Read these off the array that follows. Counting starts at 0.
1) Find the entry in the top-right corner.
2) Find the entry in row 2 and column 0.
3) Find the bottom-right entry.
4) Find the entry just right of -374.
5) Find the entry directly below -286.
6) Find the entry in row 2 and column 2.
7) Find the entry just left of -17.
8) Find the entry at the centre.
329	35	-346	86	-385	-204	191	-138	-23	-75	-260
309	-2	-301	92	263	255	-35	317	63	243	-286
291	57	-321	-155	61	214	-175	329	116	333	-76
154	-374	162	-150	-14	-59	-460	-54	-97	26	-207
84	-393	191	-88	355	237	-237	175	66	119	2
240	-387	120	-20	-231	37	-365	156	12	252	-171
165	-313	207	-303	-102	-5	-521	101	-69	204	-362
256	179	-260	-280	81	251	-299	339	101	361	289
369	-152	-215	233	373	343	-349	373	34	305	-403
158	69	-20	-468	69	-54	615	-198	30	-331	-202
281	59	-196	-312	417	294	-352	270	46	196	129
418	-20	-318	-21	-128	-17	628	-55	108	-110	-376
135	-246	158	-378	-258	-264	196	-305	-94	-252	-157
1) -260
2) 291
3) -157
4) 162
5) -76
6) -321
7) -128
8) -5

517	-242	445	152	-14
219	-576	-130	-387	-625
-248	387	443	429	584
202	-634	440	569	-583
-15	-348	266	597	-629
Counting starts at 0.
The entry at row 1, column 0 -> 219
The entry at row 0, column 1: -242
The entry at the centre -> 443
The top-right entry: -14
The entry in the bottom-right corner is -629
The entry in the top-left corner is 517
Which number is the entry just right of 440? 569
Which number is the entry just left of the smallest entry? 202
Which number is the bottom-left entry? -15

Read these off the array that follows.
1) Find the entry just left of the largest entry.
2) Find the entry just left of 0.115.
3) Find the entry just right of the largest entry.
4) Find the entry just left of 0.199.
[[ 0.077  0.059 -0.084  0.052 -0.055 -0.115  0.122  0.183 -0.023  0.105
   0.042  0.097]
 [ 0.065  0.054 -0.111  0.062 -0.099 -0.145  0.139  0.247 -0.030  0.120
   0.022  0.125]
 [-0.019 -0.001  0.161  0.016  0.117  0.199 -0.071 -0.118  0.096 -0.044
   0.017 -0.030]
 [ 0.017  0.018 -0.012  0.058 -0.054 -0.014  0.050  0.151  0.024  0.056
  -0.004  0.085]
 [ 0.042  0.047  0.105  0.001  0.149  0.113  0.001 -0.128  0.053 -0.005
   0.074 -0.037]
 [-0.014  0.005  0.183  0.006  0.155  0.222 -0.081 -0.171  0.102 -0.057
   0.031 -0.053]
 [ 0.071  0.071  0.058 -0.001  0.142  0.048  0.050 -0.097  0.025  0.025
   0.094 -0.025]
 [ 0.031  0.026 -0.006  0.051 -0.028 -0.011  0.050  0.118  0.022  0.054
   0.014  0.070]
 [-0.012 -0.006  0.043  0.058 -0.037  0.060 -0.005  0.106  0.055  0.022
  -0.022  0.066]
 [ 0.064  0.058  0.115 -0.010  0.183  0.125 -0.007 -0.177  0.051 -0.007
   0.098 -0.056]
 [ 0.065  0.068  0.118 -0.019  0.208  0.124  0.007 -0.202  0.048 -0.009
   0.108 -0.068]
 [ 0.071  0.066  0.145 -0.024  0.235  0.157 -0.020 -0.248  0.059 -0.024
   0.118 -0.088]]
1) 0.139
2) 0.058
3) -0.030
4) 0.117

Read these off the row that follows.
1) The first entry?
2) The third entry from the left?
3) The last entry?
4) The entry just left of 76?
[37 55 76 58 13 64 33 60 46 23 39 68]
1) 37
2) 76
3) 68
4) 55

x = [-0.11  0.06  0.16  0.18  0.10  0.21 -0.18 -0.07  0.07  0.09  0.10 -0.11]
The first entry from the left: -0.11
The second largest entry is 0.18
The second entry from the left -> 0.06
Report the second entry from the right.
0.10
The 3rd entry from the right: 0.09
The third largest entry -> 0.16
The entry just right of 0.21 is -0.18
The entry just right of 0.18 is 0.10

Read these off the array that follows. Rows and columns are numbered from 0.
1) What is the entry at row 0, column 2?
2) What is the entry in the top-right corner?
3) What is the entry in row 1 and column 0?
4) What is the bottom-left entry?
5) What is the entry at row 2, column 1?
6) What is the entry in the top-left corner?
7) What is the entry just right of 56?
8) What is the maximum?
array([[52, 50,  4, 47, 62, 56, 36, 25, 54, 25,  5, 82, 66, 63],
       [57, 36,  4, 71, 77, 38, 38, 19, 57, 40, 43, 43, 48, 52],
       [36, 34, 52, 44, 25, 41, 55, 19, 43, 45, 44, 43, 36, 35]])
1) 4
2) 63
3) 57
4) 36
5) 34
6) 52
7) 36
8) 82

B =
[[ 0.276 -0.795 -1.613  0.213]
 [ 1.735 -1.032 -1.269  0.635]
 [-2.143  1.325 -1.229 -0.042]
 [-1.829  0.215 -1.474 -0.858]
 [ 1.589 -0.762  0.965 -1.618]
 [-0.549 -0.374 -0.570 -1.568]
 [ 2.021 -0.657  1.649  0.471]
 [ 0.716 -0.805 -1.421 -0.185]
 [-1.883  1.093 -0.995  0.720]
 [ 1.819 -0.831 -0.595  1.832]]
The entry directly above the largest entry?
A: -0.549
The second largest entry?
A: 1.832
The third largest entry?
A: 1.819
The entry just left of -0.762 -> 1.589
The third entry on the diagonal from the top-right corner?
A: 1.325
The entry directly below 0.213 is 0.635
The second entry on the main diagonal is -1.032
The entry directly above -1.269 is -1.613
The entry directly below the largest entry -> 0.716
The smallest entry -> -2.143
The entry in the top-right corner: 0.213
The entry directly below the smallest entry?
A: -1.829
The largest entry?
A: 2.021
The entry just right of 2.021?
A: -0.657
The top entry of the column that holds the smallest entry is 0.276
The entry directly below -1.229 -> -1.474
The second entry on the diagonal from the top-right corner?
A: -1.269
The last entry in the row that holds the largest entry?
A: 0.471
The entry directly above 1.819?
A: -1.883
The second-last entry, reading row by row?
A: -0.595
The entry just right of -0.657?
A: 1.649
The last entry in the row that holds the smallest entry?
A: -0.042
The entry directly above the smallest entry -> 1.735
The smallest entry in the last row: -0.831
The third entry on the main diagonal -> -1.229
The entry directly below -1.618?
A: -1.568
The entry just right of -0.374?
A: -0.570
The smallest entry in the last column is -1.618

grid = ((337, 100, 324, 273, 538, 240, -34, 341, 116, 484, 34, 186, 10, 298, -90, 101), (-371, 31, -423, -359, -694, -140, 287, -340, -66, -522, 45, -69, 250, -351, 294, -107), (326, -125, 389, 302, 610, 178, -248, 317, 0, 539, -7, 36, -219, 295, -296, 180), (-326, -84, -336, -283, -681, -174, 98, -346, -76, -449, 14, -167, 68, -231, 208, -75))
Which number is the entry just right of the smallest entry?
Answer: -140
Which number is the entry just left of 101?
Answer: -90
Which number is the entry just left of -340?
Answer: 287
The entry just right of 116: 484
The entry just left of the smallest entry: -359
Which number is the entry just left of 539?
Answer: 0
Which number is the entry just right of -69?
Answer: 250
The entry just right of -346 is -76
The entry just left of 302 is 389
The smallest entry is -694
Which number is the entry just left of 538?
Answer: 273
Which number is the entry just left of -90?
Answer: 298
The entry just left of 116 -> 341
The entry just right of -326: -84
Which number is the entry just right of the largest entry?
Answer: 178
